In the rows, 128 means zero.
One turn or mirror swaps these rows in pairs. Which row does each one swap with?
The rows were stretched afterwards, more along some directions than others.
k_344: [138 129 104 128 126 151 127 127 115 112 117 117 126 114 128 131  85 109
  97 103 100 140 128 122 109 136 128 141 126]
k_57: [137 117 143 118 137 152 130 104 127 108 129 126  93  98 135 177 111 106
 148 127 138  94 104 138 114 132 118 129 132]
k_410: [139 148 108 155 119 118 118 112 100 119 115 158 118 155 150 115 117 137
 119  96 114 122 157  91 138 136 120 142 136]
k_337: [139 130 100 108 122 147 121 127 147 148 118 150 103 121 130 166 160 117
 154  93 153 136 146 191 137 142 117 128 122]
k_519: [142 158 140  92 139 159 122 112 148 153 127 130 146 121 162 136 112  90
 126 106 113 154 108 176  86 131  92 133 102]
k_310: [124 118  88  89 112 123  97 114 125 154 147 151  80 133  97 128 103 113
 127 120 146 119 164 126 122 121 132 132 147]
k_170: [103 122 143 108 149 142 166 127 119 138  97 132 162  96 122 119 152 120
 145 106 121 116  76 143 124 112 124 114  85]
k_447: [150 109 159 147 132 142 169 134 128 101 118  94 163 103 123 134 142 172
  89 119 119 142 118 128 108 157 102 137 114]
k_773: [116 134 128 121 144 131 116 106 105 132 124 157 119 131 111 115  73 106
 115 130 115 113 114  93 130 114 119 141  95]
k_358: [132 140 134 164  99 139 158 112 127 103 152 132 132 163 136 124 128 133
 122 147 103 112 116 146 138 129 126 142 111]
k_678: [127 139 129 169 132  97 143 109 100 130 134 125 135 161  95 124 104 145
 141 178 136 103 124  81 124 122 151 125 118]
k_895: [115 114 156 144 169  97 120  98 110 122 150 109 147 123 107 139 121 158
 107 103 115  99 110  87 113  99 153  97 121]
k_588: [147 157 113 108 114 151 111 130 110 177 123 137 140 162 111 112 117 103
 139 121 129 106  90 162 121  83 126 120 104]
k_165: [133 149 119 102 133 141 156 146  95 152 133 158 140 158 143 146 127 133
 118 100 130 137 114 144 118 153 131 120 105]
k_682: [118 132 159 115 147 124 137 117 132 127 122 108 158 165 164 166 140 126
 141 123 141 139 108 131 139 128 137  90 138]
k_257: [111 110 165 132 138 103 143 133 121 116 120 116 144 125 131 133 144 127
 139  89 118 109  85 150 133  92 154  95 118]
k_828: [144 139 142 168 119 111 143 120 135 133 125 103 140 125 144 145 111 131
  96 157 110 187 126 146 103 166 117 145 121]
k_807: [135 157  92 127 136 115  88 113 139 174 144 131 117 132 176 145  92  85
 130 162 143 143 101 149 143  97 130 142 129]
k_338: [124 142 159 109 124 124 166 123 147 119 100 120 140 137 130 107 108 122
 142 147 141 108 115 117 134 113 149  83 126]
k_520: [134 111  90 124 120 145 132 121 130 124 142 122  83 154 128 111 149 128
 140  87 140 110 164 137 182 156 147 144 124]
k_540: [ 98 115 102 103 110 125 113 124 128 167 146 169 121 131 105 151 142  99
 120  87 129 102 106 136 141 104 140 108  89]
k_318: [116 127 133 129  93 123 143 125 143  93 122 132 148 127  92 134 154 167
 118 115 103 142 196 110 119 163 134 122 158]
k_904: [164 128 141 116 139 132 157 127 115 119 138 111 110 114 151 124  88 127
 121 182 156 129 105 154 101 137 120 153 122]
k_20: [128 118 118 104 131 115 133 141 119 149 138 162 127 117 126 141 141 129
  88 118 150 121 119 114 155 104 141 111  81]
k_644: [130 116  97  98 147 152 139 129  92 123 147 125 110 125 145 100 150 111
 158  96 182 112 145 154 137 135 145 147 125]
k_528: [130 131  79 110  99 157 117 121 128 131 129 178 105 121 140 155  93  94
 140 121 108 148 163 166 132 154 116 156 144]
k_325: [156 127 116 146 124 135 145 112 126 133 143 148 105 121 147 160  88 125
 105 163 106 144 121 137 154 165 127 150 111]
k_802: [151 110 137 108 146 169 137 113  99 114 111 148 103 146 153 147 100 106
 147 101 148 110 111 152 128 158 125 135 102]
k_89: [146 168 101 101  84 140 145 121 172 147 134 146 144 132  97 125 125 117
 142 142 103 146 143 142 115 142 149 123 118]
k_969: [106 141 101 147 119  95 107 106 110 146 122 152 121 137  79 135 120 124
 151 108 141  99 130  95 143  91 142 110 126]
k_860: [135 142 115 103 126 159 137 149 148 114 119 149 116 112 173 137 111  85
 127 113 137 151 156 185 128 167 153 161 113]
k_744: [ 96 167 116  91 121 143 169 125 154 102 147 145 146 128 135 139 150  90
 145 149 128 157 142 165 145 136 134 112 126]
k_954: [124 132 136 137 135  98 104  96 135 173 141 118 132 125 143 164 127 132
 112 137 140 135 102 101 152 114 110  97 139]
k_238: [139 150  95 150 114 107 148 102 145 126 145 157 114 141 128 119 142 139
 129 176 123 146 169 125 142 130 170 131 136]
k_203: [126 170 121 161 104 126  87 112 174 150 112 122 141 142 127 156 125 101
 132 131 115 126 160 162 140 117  91 120 137]
k_785: [131 171 107 146 135 116 144 115 114 142 157 154 114 138 147 146 112 116
 102 148 130 162 121 172 118 133 123 151  96]
k_705: [121 127  99 136 126 134 160 123  97 107 119 136 120 148 155 112 120  92
 132  96 168 130 112 133 149 123 158 138 102]
k_514: [134 127 124 131 119 139 159 147 116  74 117 118 119 142 134 113 134 145
 132  85 153 127 157 146 108 139 170 133 137]
k_27: [128 127 146 127 128 126 139 103 156  95 104 116 119 142 113 128 114 122
 181 118 123 111 153 121 140 142 140 125 159]
k_761: [156 153 102  44 115 171 142 138 138 153 126 177  92 149 152 113 109  82
 134 114 143 142 145 166 133 144 136 141 123]
k_159: [111 165 124 123 111 119 100 112 154 162  96 154 125 138 109 145 101  89
 149 139 107 129 115 127 109 102  89 118 107]
k_566: [124 115 116 106 152 118 121 109 132 175 147 114 118 153 143 132 101 106
 106 118 146 136  85 118 132  94 133 103 115]
k_580: [150 117 129 119 119 137 127 143 101 119 127 149  98 121 119 140 112  90
 121 130 151 113  92 178 128 105 130 147  86]
k_477: [ 89 127 154 107 134 114 134 110 157 143 132 107 163 122 121 135 143 137
 135 108 129 161 108 119  92 112 142  96 123]
k_612: [ 99 160 117  98 123 136 106 117 147 151 154 142 108 171 150 107 140  98
 140 187 172 119 133 133 126 107 147 118 133]
k_345: [ 92  99 144 122 124 143 122 121 150 140 113  99 147 115 114 141 153 128
 116 102 120  96 115  83 135 108 117  93 108]
k_320: [123 145 145 154 118 134 133 136 162 125 116 109 171 116 172 155 159 134
 124 149 113 157 125 158 129 148 113 144 116]
k_733: [108 155 137 133 105 119 133 116 147 160 134 122 178 146 148 136 157 136
 121 138 140 166  99 115 123 100  99  93 119]
k_444: [122 150 137 136 133 120 118  96 150 110 137 108 117 135 150 124 122 107
 119 138 151 109 141 110 174 101 101 114 136]
k_227: [118 147 140 114 139 141 136 132 131 121  97 112 128 151 136 128 133  94
 131 134 119 139 131 134 130 117 168 104 132]
k_649: [109 123 127  86 146 149 122 113 132 142 138 162 106 128 106 145 135 116
 146 148 132 100 105 133 121  96 137 116  97]
k_946: [116 155 139 164 134  97 123  99 118 159 140 133 166 143 117 145 168 158
 132 139 148 116 123 101 127 100 137 107 106]
k_908: [100 138 134  99 145 126  97 115 169 151 115 139 132 109 132 152 131  92
 162 133 144  97 130 124 165 102 149 101 127]
k_583: [131 122 142 137 112 118 129 133 150 174  99 103 163 143 132 144 133 132
 141 112 135 136 117 120 133 130 156  91 118]
k_592: [123  93 145 155 149  99 138 131 124 113 115 105 138 101 117 150 118 145
 130  75 127 125 111 141 105 130 139 123 102]
k_950: [100 129 155 108 115 134 145 142 134 130 101 125 162 131 135 115 122 126
 123  53 136 122 122 111 115 127 124 103 105]
k_273: [132 127 116 143  88 113 119 130 141 142 107 121  93 147  85 102 124 116
 129 162 131 113 125 141 140  99 107 119 126]
k_579: [151 151 108 114 111 116 105 113 128 144 118 147 140 158 150 117 114 136
 150 108 117 132 150 141 164 113 123 125 159]
k_784: [126 121 144 104 125 142 136 152 131 123 137 122 118 112 112 149 132 118
  82 110 161 118 120 157 111 122 112 122  79]
k_72: [148 140 118 117  67 136 135 124 169 138 133 152 119 147 151 126 108 109
 145 167 131 147 147 177 119 141 102 163 107]
k_948: [128 167 133 128 137 150 122 123 128  86 126 125 130 129 140 136 122 130
 144 141 128 141 143 174 100 161 117 146 163]
k_713: [139 131 111 165 143 127 139 108  95 122 152 117 113 133 163 111 103 136
 107 142 121 172 108 148 117 139  96 167 120]
k_383: [148 154 111  75 130 161 131 126 150 169 151 164 134 131 165 144 133 103
 137 139 133 127 129 154 132 161 118 126 109]
k_509: [155 128 110 145 101 132 122 106 106 126 131 161 126 160 132 140 130 145
 125  91  90 138 126 135 116 147 121 125 144]
k_133: [135 155 111 141 134 120 128 126 152 112 120 102 118 154 140 122 107  99
 152 146 145 127 163 143 170 150 140 126 147]
k_68: [127 117 117 163 113 112 140 147 103 102 107 122 139 111  75  99 138 145
 109 104 114 110 149 132 131 129 153 142 113]
k_479: [117 138 109 133 108 135 161 141 104 131 129 175 133 138 119 117 153 137
 108 105 106 148 147 141 114 153 141 149  86]
k_283: [147 173  97 133 115 138  90  95 143 184 158 180 127 140 152 137 120 109
  99 166 100 122 149 135 138 115 104 139 119]
k_502: [132 116 117 122 131 137 147 126 108  92 151 124  96 109 139 116 124 143
  91 118 163 152 146 130 137 147 124 160 125]
k_312: [104 124 111 126  88 130 123 133 147 143 102 142 154 135 115 111 155 134
 146 136 123 124 182 106 150 119 146 112 148]

k_583 pairs with k_325
k_502 pairs with k_477
k_159 pairs with k_410
k_238 pairs with k_337
k_170 pairs with k_705
k_807 pairs with k_320
k_612 pairs with k_948
k_860 pairs with k_908
k_338 pairs with k_802
k_283 pairs with k_203

